In the data rows, 128 means zero.
Here are some points, one per row:
[148 166 132 107 148 131 152  99 171  35  83 183 129 199 168 194 114 152 164  96 101  74  52 167 147  98  94 123 196 182  86 109 172 101 153 170 134 108 185 148 197 102  69 165 126 100  80 122]
[153 160 172  72 113 124 143  94 114 119 159 138 142 103 129 143 132 138  76 185  80  96 157  68 120 125 112 158  34  43 132 197 248 131  96 223 115 198  73 138 134 118 118 123 188  65 121 109]
[168 150 125 160  90 117 189 135 105 118 121 184 214 135 102 105 102 154 136  57 120 245  93 129  78 166 143 123  98 128 124 105 183 173 147 208  84 160 203  95  54 130 153 158 100 130 140  85]
[116  96 127 204 149 103 167 164 199  98 152 145  40 164  58 109 121 102  56 131 119 123 127 117 116 205 135 124 146 148 154  92 137 214 153 150 101 128  82 209 160 130 124 126  86 161  60 119]
[ 59 152 139 149 117 148 131  97 156 167 129 250 151 153 109 128  87  79  95 144 110 108  90 221 108  54 148 127 110 122 166  91 106 184  90 109 173 111  94  63  74 103 118 198 135 120 137 114]
[191 112  62 148 100 131 107 158 141 153  73  55 120 154 127 117 124  69 174 158 115  92 150 143 164  73 129 243  79 184 117 169 104 156 211 134  70 112  73  98 140 100 158 188 121 125 157 161]
[103 125  90  94 143 134  97 135 162 208 196 141 184 103  35 127 126 147 192  86  91 100 213 145 142  68  90 110 108 131  66 108 132  99 160 119 150 185 214 223 111  96 155 135 111 208 108 102]
[127  96 135 125 135  35 102  68  77 180 118  96 119 125 159  90 172 201  83  78 106 133  86 173 102  79 204 145 176 151 107 109 185 129  43  85 106 157 110 139 121 180  95 151  92 145 139 104]
[143 156  85 190  84 120 116 141 136 150  93 121 107  68 144 156 169  68 133 191  75 145  86 115  75 158 152 151 105 120 147 205 165  80 130 140 176  34 187 164 138 152 108 110 124 194  57  75]
[146 239  81  82  52 112 124 102 102  51 132 113 144  74  83 125 163 103 141  85 116 124 175 131 108  82 141 101 153 155 255  70 186 147 153 114 159 110  97 127 196 114 122 137 113 131 166 195]
[220 116 100  75  69 110  52 169 121 121 129 231 110 163 133  39 148 130  88 135 190 116 148 189 187 134  90  71 179  98 104 178 149  67 134 146 102 112  97 123 119 146 154 125 126 141  91  52]
[116 152 115  98 168 109  98 111 149 174  53 160 163 145 116 110 132  97 129  99 161 151 184  68 112 127 201 131 102 161 138 120  71 188 113 124 150  93 123 196 203 147  62 102 166  74 120  98]
[142  98  92 117 125  95 115  91 140  55  78 122 191 120  78 149  11 154 116 175 149 103 146 179  56 155 116 186 108  55 102 163  94 117 142  68 109 124 135 135 123 238 132 192  99 156 100 142]
[124  64  82  84 152  79 208 167  73 134  79 183 148 155 148 164 123  98 188 100 136 169 109  37 144 107  83 100 105 110 170 159  94 127 113 117 134 166 148  99 142 142  51 108  22 112 140 134]
[132  96  85 143 137 114 205 196 153 190 118 134 108 159 120 169 103 161 187 155  97 123 131 121  86  92 131  78 232 155 174 203 142 107 135 125 155 133  97 140 106  95 147 136 240 100 137  82]
[112 134 127 119 144  96 144 113 207 140 124 120 113 153 152 137 166 161 128 165 228 178 101 109 122  98  59 213 138 103 178 112 136 146 158 133 119 184  85 152 141 133 148 144 169 168 169  66]
[184 144 143 181 179 136 125  97 162 111 144  26 104 142 178 149  87 198  82  93 125 196 156 215 198  56  85 109  92 116 141 139  81 124 123 137 158  99 147 147  89 168  53 118 167  87 108 148]
[ 99 128 178 174 161  87  79 123 137  96 143 151  98 107 111  60 116 201 212 222 119 101 142 130  62 145 163  56 164 109 133 200 131 140 163  91  87 176 168 141 135  93 107 117 120 101 136 234]
[125 129 114 114 181 119 154 146 117  92 201 109 209  42 173 166 113 137 119 100 112 175 107 142 135 132 111 110 151  92 163 114 104 145 173  21  99 108 111 150 198  95 215 144 142 101 131  48]
[134 104 178 103 109 136 143  31 111 178  52  95 137  94 105 123  63 139 119 170 151 138 127 130 171 176  83  64 106 182 109 116 177 117 146 119 101 111  51  93 157  18 139  78  83 133 109  95]
[184  69 128 188 101 174 156 121 146 106 156 161 116  41 142 150 140 130 154 156 144  73 170 134 169 104 198 116 118 133  73 124 143 207 159 118 173 150 118  44 105 149  90  58 112  91 101  59]
[149  62 161 136  75 122 127 146 114 135 132 150 149 158 170 141 167 255  81 112 100  66 154  84 122 158 133 124  85 107 187 123  77 139 120  97 124  72 172  54 149  89 139 128 183 239 130 131]
[125 113 125  84 116 142 197 255 117 109 123 148 111  88  90 142  97 174  53 157 132 183 117 134 168  93 173 135 106 109  77 109  99 105 109 167 136 119 124 172 204 102  72 115  87 137 160 158]
[163  95 213  93 209 119  52 144 122 104 160 120 112 196  77 195 180 107 165 137  61 189 150  97 142 122 220  94  95 151  99  87 140 143 157 108  90  79  93  95 116 154 130 189 161 167 140 122]
[128  96 150  66 184 192 134 169 147 141  73 113 161  90 167 110 128 135  87  53 177  95 135 121 104 133 220 136 165 130 160 138 138 172 115 162 140 140 144 166 106  81 217 166 125 120  79 213]
[ 90 145  57 135 114 118 160 106 109 120  51  78  76 171 138  69  96 147 122 167  41 169 253  88 174 130 123 134 173  81 111  54 129 121  62 123 167 124 146 100  94 117 172 172 136 188  93 146]
[106 134 150 166  91 144 122 157 148 180 138  98 117 116 135 191 132 141 128 137 238 109 168 120 123 187 118 116  97 156 115  88 206  64  72  73 124 105 137 135 133 140  78 255 111  90 173 134]
[108 145 158 168 175 143 143 132 223 145 145  99 197 113 157  72 204 112 146 179  96 120  97 123 194  98 156 135 109 117 204  85 135  44  99 147  33 144 133  99 122 161 144 129  57 116  70 117]
[176 189 220  63 117 128 178 159 118 152  57 116  83 118 137 131 138 114 214 125 129 122 122 183 160 132 104  99 109  65 136 137 150 220  83  47 108  87 144 199  69 172 161  71 140 115 142 138]
[181 125 130 107 149 143 171  39 117 174 158 128  75 165 160 138  65 103 112 121 206 167 149 124  90 104 189  86 143 139 202 160 107 101 166 159  79 169 157 136 145 134 131 116 122 202 140 132]
[ 49  59 223 115  84 136 148 105  80  92 158 124 163 128 119 101  97 116 164 102 133 139 158 132 108 125  92 251 167 184 118 157 116 117 107 133 138  60  77 172 114 126 144 106 139 119  70 119]
[161  98 161 132 140 142 123 128 122 194 123 128  65 113 117 106 126 103  78 151 130  81 148  89 104  86  12 123 164 149 116  86 125 196 130 123 141 112 255  64 185 171 189 160 126  80 136 140]
[120 200 173 134 174  45 112 128 109 170 165 176  96 116 211 142 163 131 121 118 143 155 157  92 121 142 111 184 133  84 131 141 121 107 237 138 235  80  86 107 107 118 148 125  62 110  89 160]
[197 149 187 155 138 138  70 202 150 138 115 142 134 141  90 143  55  61 150  69 115 133 108 129  96 171 121 161 109 127 153  93 106  71  75  87 181 255 102  62 164 128 119  71 161 140  64 133]
[131 144 152 229 109  89  98 151  62 130 104  77 144 160  55 103 140 138  96  79 109  77  41  56 174  69 115  97 110 142 124 188 122 123 100 133 146 130 110 163 151 167 183 136  97 137 163 125]
[ 90 151 159  63  93 137 142 174  65 103 146  86 167 164 146 113 135  87  59 226 101 119 107 138 165 176 138 123 128 238 146 189 105 155 180  86 195 207 205 122  55 130  99 144 130 135 111 105]
[127 164  74 135 158 149 124 113  56  93 102 181  64  64 198 156 138 123 137  80 135 106 115 101 161 140 122 184 118 147  45 120 119 146 139  92  49 220 133 146  98  85  84 168 165 172  94 127]
[ 90  31 123 145  89 114  56 171 137  91 111 119  70  96 164 121  97  85 107  90  80 141 140 125  90  83  92 124 106 123 182  99 179  67 181 117 114 116 113 146  19  58  86  86 111  76 196 111]
[253 120  91 170 108 133 185 117  86 107 221 162 123 183 133 149 167  90 118 128  87 121 167 128 118 214  91 152 151 135 123 108  90 124  68 116  98 144 101 170  90 111 137 122 117  53 133 192]
[171 137 100 112 131 251 123  84 131 197 149 129  98 148  91  99 122 160 104 176  75 168  64 161 110 148 181 239 151 122 112 155 130  96 125  82 166 123 152 133 170  65 106 106  83 104 194 141]
[ 97 146 127  90 131 200 119 145  87 122 165 115  97  99 149 171 124 114 103 141 102  40 152 175  54  76  83 114 155 184 170 138  77 107  83 172  73 117  94 131 115 203 115 107  70 153 103 122]
[ 95 128  64 127 165 182 132  83 148 178 113 175 157 209 204 120 142 149  95 104  67  97 135 114 102 176  94  73  22 133 105 118 184 128 198  87 143 103 138 165 150 166 160  75 130 135 130 159]
[ 80 160 101  86 108 175 108 115 160  97 142  96 103 166  94  58 123 146  98  99 152 117  98  22 115 148 154 127 174  98 111  96  99  88 184  64  90 103 123  83  99 182 100 103 129  23 128  63]
[118 143 112 103 154 109  44 106 147 123 106 171 160  84  79 201 136 120  97 167 125 159  91  87 137 120  91 169 206 146 119  88 129 115 104 176  74  98 157  99  97 139 159  44 198 153 156 184]
[119 114 228 174  87 177 163  44 161  78 131 179 111  97 132 106 104  88 160 103 105 103 105  65 216 129 138 111 140  87 128 131  58  73 125 151 167 134 123 188 123 155 138 188 161 168 225 135]
[135 136 133 136  82 151 104 173 152 168 177  94 204 102 236  39  74 126 185 150 142 149  84  88 101 122 104 104 166 154  62  84 173 153 148 174 160 133  70 125 140 187  73 117 153 182 128 176]
[ 71 128 133 105 158  31 207 126 177 133 137 121 115  80  88  90 126  78 102  50 105  95 144 191 193 193 139 153 139 150  93 153 168  77 142 130  95 105 133  57 153 203 112 104 170 134 217 186]
[148 126  86 128 187  85 123 130 179  40 144 139 140 128 168 123  96 116 122 186 189 138 138  90 114 102 153 123  88 216  84 148 138 115   4  93 172  96 135 136 103  98 195  94  85 132 183 108]
[ 92 130 148 122  38  77 152 119 114 107 107  94  95 180 161 131 159 138 154 145 160  92 149 175  78 100 201 146  87 118 108  28  64  87 134 165 120 199 164 154 165 108 201  65 132 110 130 105]
[112 121  83  75  69  51  91 100 156 201 180 124  97  75 124 139  83 143 135 131 107 129  38 126 177 176 153  75  85 136 123 126  41 153 115 174 101  92 116 139  89 107 144 157 140  65  77 158]
[ 48 166 154 222 125 129 109 164  60 163 140 130 156 190 165 144  99  90 105 129 142 153 209 167 117  98 164 109 116  95  70 177 101 123 140 139  75 108 128  95 178 122 153 111 162 100 150 145]
[107  43 120 147  97 161  95 105 142 133  86  91 136  96 110 255 204 126 115 134 131 189 123 160 124 157 117  69 198 121  85 131 130 121 136 147 186 190  78 125 150 200 178 156  99  98 142 155]
[ 98 135 104  66 137 182 108 142 132  88 167 125  40 124 110  78 171 196 219  73 125 167 130 169 106 163 106 162  50 192 130 211 118 144  80 180 156 128 133  72 142 128 154 156 127 122 134 104]
[ 89 192 144 127  73 129 126 118 232  98 126  82 171 150 125 152 221  85  97  65 145 146 136 104 101 125  94 101 179  82  81 202  88 168  90  95  74 124 138  72 120  50  70 118  97 149 115 136]
[ 97 104 103 168 181 141  58 110  77  93  84 134 151  94 114  85 167 104 142 137 123 154 114 191 176 175  93 129 119  96 207 112 110 171 101 131 116 155 148 190 198 122  86 112 193 116 132 112]
[155 113 102 127 176 144 220 133  55 110 101 126 153 103  56  70 217 110 119 160 200 168  68 143  48  89  76  86  91 112  77  83  81  64 149 119 155 101  93 115  80 106 119 137 189 136  93 164]
[107  58  99  87 145 124 103  99  88 107 217  52 102 162 117 122 103  42 181 127 164  93  72 127 141 130 146 102 135  34 116 125 210 157 117 154 184  87 149  98 153  74 111 108 131 154  84 127]
[164 173 122 142 209 139 102 142  95 133 113  77 167 109 136 125 133 150 152 128 124  35 154 138 101 225 119 107 159  88 130  89  88 148 142 254 145 111 110 124  80  93  98 125  76 128 219  45]
[ 80 191  93 188 118 167 115 140  97 128 151 139 143 176  57 206 105 205 159 136 213 108 112 130 227 104 148 154 126 127 170 111 163 147 141 105 145 114 131 119  85 145 127  92 151 150 119 182]
Along one direction, these points spread out more than along any other. Take the direction at right angles to it along which they spread out most. Go by this last direction. How many in every 100 of the points above lie lower along it than each point below? Answers are rounded to whole numbers. More than half of the points above lie lower than the first one.
[181 125 130 107 149 143 171  39 117 174 158 128  75 165 160 138  65 103 112 121 206 167 149 124  90 104 189  86 143 139 202 160 107 101 166 159  79 169 157 136 145 134 131 116 122 202 140 132] 15
[ 90 151 159  63  93 137 142 174  65 103 146  86 167 164 146 113 135  87  59 226 101 119 107 138 165 176 138 123 128 238 146 189 105 155 180  86 195 207 205 122  55 130  99 144 130 135 111 105] 5
[176 189 220  63 117 128 178 159 118 152  57 116  83 118 137 131 138 114 214 125 129 122 122 183 160 132 104  99 109  65 136 137 150 220  83  47 108  87 144 199  69 172 161  71 140 115 142 138] 34
[127 164  74 135 158 149 124 113  56  93 102 181  64  64 198 156 138 123 137  80 135 106 115 101 161 140 122 184 118 147  45 120 119 146 139  92  49 220 133 146  98  85  84 168 165 172  94 127] 29
[164 173 122 142 209 139 102 142  95 133 113  77 167 109 136 125 133 150 152 128 124  35 154 138 101 225 119 107 159  88 130  89  88 148 142 254 145 111 110 124  80  93  98 125  76 128 219  45] 78
[ 97 146 127  90 131 200 119 145  87 122 165 115  97  99 149 171 124 114 103 141 102  40 152 175  54  76  83 114 155 184 170 138  77 107  83 172  73 117  94 131 115 203 115 107  70 153 103 122] 31
[119 114 228 174  87 177 163  44 161  78 131 179 111  97 132 106 104  88 160 103 105 103 105  65 216 129 138 111 140  87 128 131  58  73 125 151 167 134 123 188 123 155 138 188 161 168 225 135] 88
[131 144 152 229 109  89  98 151  62 130 104  77 144 160  55 103 140 138  96  79 109  77  41  56 174  69 115  97 110 142 124 188 122 123 100 133 146 130 110 163 151 167 183 136  97 137 163 125] 63
[116  96 127 204 149 103 167 164 199  98 152 145  40 164  58 109 121 102  56 131 119 123 127 117 116 205 135 124 146 148 154  92 137 214 153 150 101 128  82 209 160 130 124 126  86 161  60 119] 53
[ 98 135 104  66 137 182 108 142 132  88 167 125  40 124 110  78 171 196 219  73 125 167 130 169 106 163 106 162  50 192 130 211 118 144  80 180 156 128 133  72 142 128 154 156 127 122 134 104] 19
[ 71 128 133 105 158  31 207 126 177 133 137 121 115  80  88  90 126  78 102  50 105  95 144 191 193 193 139 153 139 150  93 153 168  77 142 130  95 105 133  57 153 203 112 104 170 134 217 186] 95
[168 150 125 160  90 117 189 135 105 118 121 184 214 135 102 105 102 154 136  57 120 245  93 129  78 166 143 123  98 128 124 105 183 173 147 208  84 160 203  95  54 130 153 158 100 130 140  85] 49
[120 200 173 134 174  45 112 128 109 170 165 176  96 116 211 142 163 131 121 118 143 155 157  92 121 142 111 184 133  84 131 141 121 107 237 138 235  80  86 107 107 118 148 125  62 110  89 160] 68
[146 239  81  82  52 112 124 102 102  51 132 113 144  74  83 125 163 103 141  85 116 124 175 131 108  82 141 101 153 155 255  70 186 147 153 114 159 110  97 127 196 114 122 137 113 131 166 195] 76
